In the rows, zero is written as 128.
A state moves one step at a time under one of 7 hidden systems, and each row is a state written as 20 numbers. Each run below is a few steps of one system.
R, path 1 (11 x 20):
[[127 155 157 153  93  89 121 131 118 109 122 146  15 164 144  87 135 128
  207  64]
 [173  92 148 217  90 170 204  95 120 163 162 149 136 131 103 155 102 107
  110 139]
 [ 99 102 151 156 109 107  75 124  98 191  63 140 102  77 108 127 184 152
  143 150]
 [144 134  70 137 110 129 192 156  86  93 128  93  79 101  98 116 153  81
  128  88]
 [148 109 120 114 136 185 136 110 132 163 120 125 177 109 104 149 162 122
   51 191]
 [110 144 110  69 142  97  76 179 116 113 113 136 121  93 141  75 165 129
  155 131]
 [174 168 118 101 153 136 186 123 145  66 153 130 158 143 116 138  90  86
  117 114]
 [114 120 180  99 120 114  89  99 146 143 124 136 180 136 150 133 118 180
  123 188]
 [104 143 114 148 137  67 123 164 105  94 141 117 124 123 152 118 100 138
  189  67]
 [129 121 129 162 140 145 173  73 151 125 119  96 134 159 126 200 100 128
   90 115]
 [ 75  97 115 135  93 126  71 140 144 180 133 113 112 125 143 108 154 178
  129 141]]
G, path 2, 11 rows:
[[144 148 165 128 177 105  97 126 111 127  88 153 153  74 131 145 136 125
  127 120]
 [110 143 142 109 116 119 123 104 118  88  99  87 102  92 154 133  89 161
  144  99]
 [119  91 146 150 133 141 118 130 159 142 127 102 171 101 134 135  85 159
   83 144]
 [ 84 118 132 150 154  94 108 109  98 164 118 110 127 153 145 155 150 147
  119  87]
 [115 115  98 108 118 175 138 114 140 118 152  90 107 176 157 124 112 132
  112 125]
 [137 112 146 130 149 142 109 135 156 169 138 161 142 163 108 106 142  94
   92 139]
 [132 157 125 126 131 120 134 112  82 134 142 155 101 151 129 118 135  90
  159  89]
 [167 115 129 124 111 162 164 121 135  90 116 126 119 128 120 107  93 103
  136 163]
 [126 117 145 153 117  81 130 136 128 156  98 143 139  92  77 121 128 109
  134 130]
 [115 151  89 138 102 108 163 121  85 115 138  96 134 111 133 163 126 151
  152 119]
 [130  93 113 121 123 136 131 145 165 112 116 107 147 140 133 133 152 155
  113 191]]
P, path 3 (11 x 20):
[[143 170  90 158 136  81 142 172  64 127 150 176 112 106 117 131 177  94
  204  89]
 [206 144 117 121 148 134 179 154 131  68 110 138 174  99 117 153 179 125
  121 186]
 [103 149 118 118 119  72  85 185 172 129 133 150 162  64 109 115 156 177
  146 144]
 [142 180 108 153 165 101 138 158 129  63 128 108 155 119 157 159  72 143
  159  82]
 [133  93 141  97 127 153 132 123 179  83 104  79 150 107 161 145 121 190
   94 180]
 [ 58 121  98 143 126 119  78 152 182 167 138 112 116 113 121 124  81 141
  126  86]
 [150 162 130 146 153 178 135  91 125 100 131 103 109 187 174 156  87 135
  107  88]
 [113  49 143  99 108 185 101 112 136 149 131 113 110 112 149  92 140 141
  102 175]
 [108 148 118 147 135 131 105 123 135 175 126 154  92 125  87 108  91  65
  117  69]
 [182 172 167 124 105 156 147  77  72 120 128 135 132 171 144 130 128 141
  120 139]
 [107  40 141 122 110 111 123 141  88 168 114 127 137  81 110  91 149 106
  136 165]]
H, path 4 (11 x 20):
[[137 178 130 142  86 140 145 109 123 161 173 134 111 139  97 119 143 129
   85  92]
 [148 115 144  99 154 135 118 116  68 130 132 158 164 144 159 123 167 119
  144 168]
 [117 102 105 107 133 107 134 160 140 123  90 110 117  85  80  91 124  75
  110 123]
 [136 182 147 123  98 124 152 101 173 140 185 166 139 139 101 146 133 145
  111 114]
 [142 115 140 114 165  83 115 152  87 102 116 139 171 166 171 120 154 144
  169 156]
 [107  98  97 125 142 103 164 154 162  99 106  88  97  78  93 136 116  91
  112  94]
 [123 171 135 137  93 147 136  93 190 148 170 163 134 163 122 174 126 165
  130 151]
 [134 108 119 145 157 102  96 179  77 102 117 112 143 163 192  95 153 155
  170 130]
 [120  97 114 135 147 164 162 123 156 107 114 106  75  55 104 150 112  84
  108  79]
 [126 170 142 131  74 155  95  88 175 169 136 166 130 164 121 142 102 171
  144 183]
 [146 119 130 167 148  95  97 185  47 113 130  99 153 136 175  69 138 153
  140  90]]
M, path 5:
[[177 134  67 144 158 187 150 151 119  91 135 118 176 168 164 157 124 132
  130 190]
 [142 144 151  91 154  97 108 174 175 105 116 147 134  57 114 111 197 147
  103 122]
 [100 180 117  86 109 142  90 100 101 131 161 179 130 114 160 136  90 138
  210 141]
 [196 119 157 165 154 161 109 165 129  99 110 105 170 163 168  76  87 149
   87 155]
 [ 83 115 172 121 150  73 107 128 135 120 102 118 102  33 121 132 133 140
  128  56]
 [ 96 180 103 130  92 149 104  67 115 158 121 118 137 172 132 154  49 146
  142 141]
 [158  95 137 175 139 152 134 160 119 132 138  72 126 161 154  92 165 157
   38  98]
 [ 71 119  98  98 168 123 123 105 119 151 106 142  77  60 102 173 157  72
  139  70]
 [129 159  89  99  73 166 109 108 152 157 125 136 136 214 109  97  93 117
  127 199]
 [174  65 164 172 131 120 163 188  94 123 182 134 123 119 142  64 189 114
  104  89]
 [111 122 133 101 171  99 149  79 119 117  64 163 103  85  93 191 104  51
  187 128]]
W, path 6, 11 rows:
[[126 151 112 205 122 146  89 144 150 178 128 146 142 119 120 139  97 161
  123 121]
 [140 131 127 142 113 173 123  95  92 125  79  88  66 141 148 119 136 135
  112 119]
 [119  69 109 142 121 161 121 148 104 166 166 118 168 110 128  98 118 116
   90 141]
 [144 179 120 148 137 132 105 125 122 175  84 154 125 113  83 135 156 109
  103 127]
 [145 120 147  93 120 135 163  90  60 113 126 114 116 139 138 105 133  99
  121 126]
 [123  92 126 140 157  94 141 155 141 146 145 141 197 109 103 139 122 102
  108 140]
 [118 194 116 114 127  93 147  98 134 126  95 135  92 129  94 161 159 116
  134  97]
 [128 100 131 106 124 110 167 117  97  95 164 104 154 176 165 128 122 134
  146 142]
 [110 106 113 143 177 108 115 172 190 133 127 143 149 121 124 154 155 132
  120 130]
 [125 185 117  90  95 146 131 101 151 117 138 145  61 145 124 128 146 131
  150 109]
 [149  84 158 130 119 124 127 152 122 106 157 130 173 157 171  93 113 160
  146 170]]
H, path 7, 11 rows:
[[149 102  94 140 102 219 149 133 190 105 127 123 103  58 122 147 110 132
  123 179]
 [118 200 126 150  92 139  48 142 147 159 128 159 112 104 146 111 130 205
  155 128]
 [162 150 144 120 164 152 118 133  66  69 125 101 130 119 187  95  75 127
  129  77]
 [121  92 167 124 135 163 114  87 165 142  72 102 145  55 105 154  80 134
   69 159]
 [ 87 196 119 147  96  88  78 113 123 193 128 114 153 172 116 122 110 171
  100 101]
 [157 111 131 124 186 146 165 124  52 110 145  88 157 184 175 131 157 106
   85  96]
 [ 87  51 110  85 139 157 121 101 156 168  83 124 105  95  89 142 161  79
   97 174]
 [112 189 100 132  77 117  99 151 156 183 184 168 113 188  92  74 136 118
  132 113]
 [190 102 189 122 171 125 152 145  74  79 172 167 137 141 180 103 172 110
  147 110]
 [ 95  71 144  93 135  95 136 118 162 120  67 143 111  42  69 132  98  69
  164 157]
 [136 207 125 175  58  77 153 143 178 145 173 146 158 172  81 120  81 163
  129 115]]
E, path 8, 11 rows:
[[120 128 132 110  84 148 119 101 141 159 130 144 130 119 100 121 114 130
  121 173]
 [141 157 134 171 119  89 120 155  84 144 122 127 138 118 114 104 146 140
  115  91]
 [120 101 128 108 158 136 161  91  91 114 123 110 126 108 140 164 123  97
  125 112]
 [102 138  99 104  96 119 116 122 164 154 125 126 154 137 100 134 126 141
  117 174]
 [137 169 127 162 150 100 128 163 119 131 153 137 124 125 123 127 157 139
  117  58]
 [119  87 138  91 168 144 150  95 114 107 146 129 141 143 164 158 127 101
  137 137]
 [118 127 106 107 104 116  99 159 186 140 108 133 134 135  96  94 128 132
  123 181]
 [161 168 155 174 140 113 138 145 125 114 150 154 101 108 129 126 141 125
  146  59]
 [127  68 148 108 134 137 150  95 100 105 129 110 148 152 169 143 105 130
  150 170]
 [113 131  84 139 104 126 100 169 181 139  75 101 115 108  85 101 112 136
  111 157]
 [153 187 146 170 128 145 145 106 121 126 167 153  93 111 140 164 137 150
  136  55]]
P, path 9:
[[116 211  81 138  60 145  97 114  81 139  95  77 107 100 142 137 153 221
  123 138]
 [109  86  68 165 173 165 121 158  67 161 156  95 195  84 160 148 130 130
   86 114]
 [103 180 102  49 193 152  87 100 140 127  79 116 109 123 130 158 166 103
   78 105]
 [120 163  96  49  91 158 112 136 115 120 200 130 161 146 151  65  96 129
  122 149]
 [136  80 206 110 191  93 112 131 118 131 139 147 175 133 135  85  92  81
   97 101]
 [112 147 171  69  95  94 152  67 141  92  85 121  74 121  97 121  91 100
  165 121]
 [127  99 128 171  60  94 171 123 128 157 161 113 178 171  95 120  87 142
  124 169]
 [ 96  86 166 186 164  58 140 115 105 155 102 121 106 156 134 180 180 133
  131  71]
 [124 129  53 106 109 165 184 109 133 103 132 119  67 143 132 180 179 111
  172 153]
 [150 125  94 153 132 152 109 193 175 170 180 161 168 164 116 105 182 134
   92 163]
 [147 171 168 125 184 114  90 154 118  99 136 180  85 113 167 113 161 124
  166  57]]
W, path 10, 11 rows:
[[114 110 146 127 131 116  98 129 123 133  77 107 132  64 117 116 116 141
  116 137]
 [119 173 102 139 118 135 122 120  91 135 132 118 127 105 120 126  84 121
  130  84]
 [125 120 123 137 140 140 129  96 112 135  99  93 163 151 141 155 108 143
   95 149]
 [ 91 120 108 124 154 112 105 138 120 157 125 103 123 134 120 125 152 118
   97  87]
 [146 166 114 119 129 151 137 110 130 143 143 141 125 181 122 131 139 103
  103 125]
 [137  94 169 115 138 107 125 121 124 132 121 135 141 157 132 111 166 127
  105 148]
 [130 123 138 131 148 109 138 145 144 131 143 162 112 117 100 117 135  81
  135  96]
 [148 139 144 122  96 113 166 103 145 112 126 134 125 133 103 141 116 128
  135 151]
 [119  93 140 148 131  80 145 145 114 118 129 113 142 117 143 143 140 150
  150 117]
 [119 139  81 140 142 141 145 136 152 118 135 123 109 116 127 166 128 119
  144 112]
 [121 135 108 104  93 146 124 116 137 122 134 106 124 143 145 132 141 168
  126 163]]
M, path 11, 11 rows:
[[ 89 107  29 127 108 199 108 137 121 164 153 114 109 115 142 143 143 129
  137 156]
 [186 181  99 137 140 162 119 172 131 134 118 164 103 135  94  85 163  83
  106 116]
 [138  96 162  70 108 157 130 100 101 119 127 161  89  84 131  90 134  95
  157 162]
 [141 100 122 158 108  98 129 164  90 134 109 127 190 114 106  83  68 107
  157 172]
 [154 160 199 144 117  53 165 107 103 104 111 116 138 123 109 126 125 147
  109  83]
 [ 88 100 127 120 132 127 153  68 105 130 136  84 163 127 161 199 115 159
  118 134]
 [112 155  72 144 157 100 121 167 157 142 125  90 166 167 120 153 164 155
   77 113]
 [113 165 124  79 150 151 126 112 160 130 178 166  84 139 141 151 189 118
  117  78]
 [126  81  98 108 156 200  88 144 150 148 131 163 131 160 157 110 120  92
  150 187]
 [153 121 148 137 124  90 107 201 160 109 116 153 105 113  96  50 116  97
  150 120]
 [138 125 196 140  91 122 149  74 110 121 133 167 103  94 126 130  72 119
  183 120]]
G, path 12 (11 x 20):
[[143 120 101 137 145 125 119 166 137 126 133 144 181 133 141 141 163 154
  139 185]
 [114 153 112 106 154 101 113 153 156  99 122 124  89 132 140 138 174 133
  144  94]
 [143 166 138 111 116 171 117 121 177 112 167 158 132 105 148 133 109 160
  125 128]
 [159 124 170 152 160 127  88 150 108 129 107 154 141 111 152 104 127 140
  135 128]
 [115 115 138 138 136 133 135 116 124 104 105 104  78  85 142 140 106 125
  137  75]
 [129 122 147 159  98 161 124  99 148 156 117 117 136 102 121 142  86 163
   92 148]
 [107  97 135 154 134 102 108 141  71 167 123 105 146 131 136 108 153 142
  110 111]
 [105 116  76 105 139 162 153 103 128 123 135  93  98 150 142 159 144 107
  104 112]
 [134 148 135 108 107 148 101 114 165 164 132 147 141 170 106 107 127 127
   92 165]
 [135 140 129 115 152  93 127 149  72 133 160 155 145 141 131  93 147  92
  136  92]
 [150 135 123 102 139 151 171  97 136  75 105 133 103 134 125 153 107  88
  145 144]]
R, path 13:
[[117  25 117 147 147 117 169 165 153  94 125 101 105 117 138 131 147 115
  144 131]
 [ 96 177  85 124 123 113 130 126 178 168 130 146 136 104  61 172 145 111
  100 119]
 [160 169  90 114 117 161 120 138 100 112 138 123 124 184 165 116 196 170
  129 166]
 [154  72 141 129 171 159 132 171 181  95 155 163 142  79 151 127 108 103
  148 144]
 [123 221 146  98 108 100 111  95 174 123  88 152 115 104  81 149  92 132
  134 123]
 [165 147 138 150  78 137 148 126  68 103 163  99 149 156 173 104 129 198
  133 144]
 [109  58 148 173 186 138 112 133 125 132 109 127 141  59 154 161  86 122
  141 107]
 [ 81 169 103 100  92 111 131  85 155 130  68  81  68 129  81 136 102 119
  103  88]
 [150 127 103 152  94 169 128 146  84 162 194 101 163 174 156  89 164 170
   65 134]
 [117  79 138 124 225 162  82 141 126 142 111 174 111  97 158 134 142  71
  146 107]
 [126 165 135  68  83 106 148  98 191 105 100 132  74 158  64  95  89  76
  128 137]]
E, path 14, 11 rows:
[[125  90 151  89 177 181 127  85 157 123 133 130 163 138 163 172 111 125
   92 156]
 [103 160 114  91 100 117  60 157 177 152 117 127 116 148 111  63 127 143
  113 145]
 [179 144 162 171 158 136 157 140 108 116 169 157 108 126 130 104 118  89
  115  52]
 [110  57 182  96 127 117 131  73 114 129  98 114 145 156 145 131 101 126
  136 184]
 [110 147  80 154  79  93 121 170 158 147  89 103 100 114  68  86 105 114
  130 122]
 [157 154 156 192 140 129 183  90 102 128 159 145 113 123 138 198 136 136
  129  62]
 [ 80  63  98  92 128 126 117 111  98 142 113  84 163 172 170 140 154 156
  134 187]
 [128 167  58 137 144 147 105 183 180 147 108 138  97 100  77 123 158  89
  104 110]
 [168 172 193 125 131 143 149  83 108 118 195 195 125 133 160 167 166 146
  149 105]
 [116  50 125  86 135 101 101 170  87 116 108  96 180 146 156  63 125 125
  137 204]
 [141 169 113 137 142 128 127 148 193 115  70 146  83  50  64 131  92  73
  127  94]]

Which system made each of these runs?
path 15, 2 rows:
[[158  70 128 166 135 139 162 105  79 150 110 144 180 125 123 164 131 103
  143 201]
 [101 144 100 129 118  66 119 148 123 158  69 106  94 121  77 124 203 125
  110 110]]
 : P
path 16 (2 x 20):
[[155 186 164  52 142 120 128 114 103  73  92  93 127  57 123  97 134 134
   78  97]
 [ 97 146 137  60 144 123 108  98 170 141 142 125 214 103 110 147  73 136
   85 156]]
 : H
path 17, 2 rows:
[[ 90 104  72  65 179 145 114 162 105  86 176 114 105 160 187  95 115  81
  161  85]
 [144 115 169 121 169 146  99 132 212 160 122 182 153 122  81 100  74  67
   88 136]]
 : M
path 18:
[[113 131 124 141  69 158 113 110 156 153 127 127 110 110 119 117  91 160
  131 156]
 [150 154 122 192 130 129 122 145  81 143 117 111 129 138 135 122 127 145
  110  92]]
 : E
path 19:
[[140  72 114 156 185  94 171 173 156  85 119  91 161 150 137 152 141 113
  104 119]
 [ 80 142 131 130 111 111 121  91 197 155 144 154  84 150 119 186 146 156
  159 118]]
 : G
path 20 (2 x 20):
[[ 96 121 109  61 138  88 155 125 121  57  91  69  80  73 133 136 139 119
  139  88]
 [ 99 169  80 113 109 118 133 134 153 130 206 140 200 134 142 162  92 165
  143 134]]
 : W
path 21, 2 rows:
[[160  81 139 156 133 149 105 151  70 138  95 108 168 129 147  78 108 133
  111 172]
 [122 158 120 116 119 145 115 102 129 124  55 106  81  61  90 129  99 108
  111 109]]
 : E
path 22:
[[153 111 148 117 117 144 177  76 146 102 109 123  95 191 122 158 128 102
  136 163]
 [114  56 103 154 105 107 158 175 151 135 156 110 158  96 115 132 159 147
  124 163]]
 : M
path 23 (2 x 20):
[[146 134 165 165 110 108 147 122 132 135 124 157 101  88 104 144 165 149
  137 111]
 [125 137  91 127 112 144 144 102 103 107 106 110 120 129 147 164 120 147
  166 163]]
 : M
path 24 (2 x 20):
[[147  97 148 157 140 179 128 147 174 145 213 142 163 137 162 134 146 170
   74 124]
 [100 120 157 109 185 119  67 109 112 141  68 155  76 130 154 144 160 112
  167 100]]
 : H
path 25, 2 rows:
[[170 182  76 138  98 147 125 165 136  98 136 154 148 157 147 127 139 172
  187 203]
 [150  82 140 176 156 112 110 212 141 116 130 117 153  69 139  86 150 153
  103 103]]
 : P
path 26 (2 x 20):
[[125 119 111  97 131 108 150 123 122 125 155 143 176 151 125 142 149 113
  139 170]
 [126 118 119 136 154  83 123 165 149 109 113 129 161 146 134 131 134 138
  157 150]]
 : R
path 27 (2 x 20):
[[122 119 128 139 116 118 148 128 141 138 133 138 152  70  88 136  98 110
  116 129]
 [129 173 118 119 119 112 116 110  84 137  87 104 133 132 128 133 156 151
  116 130]]
 : R
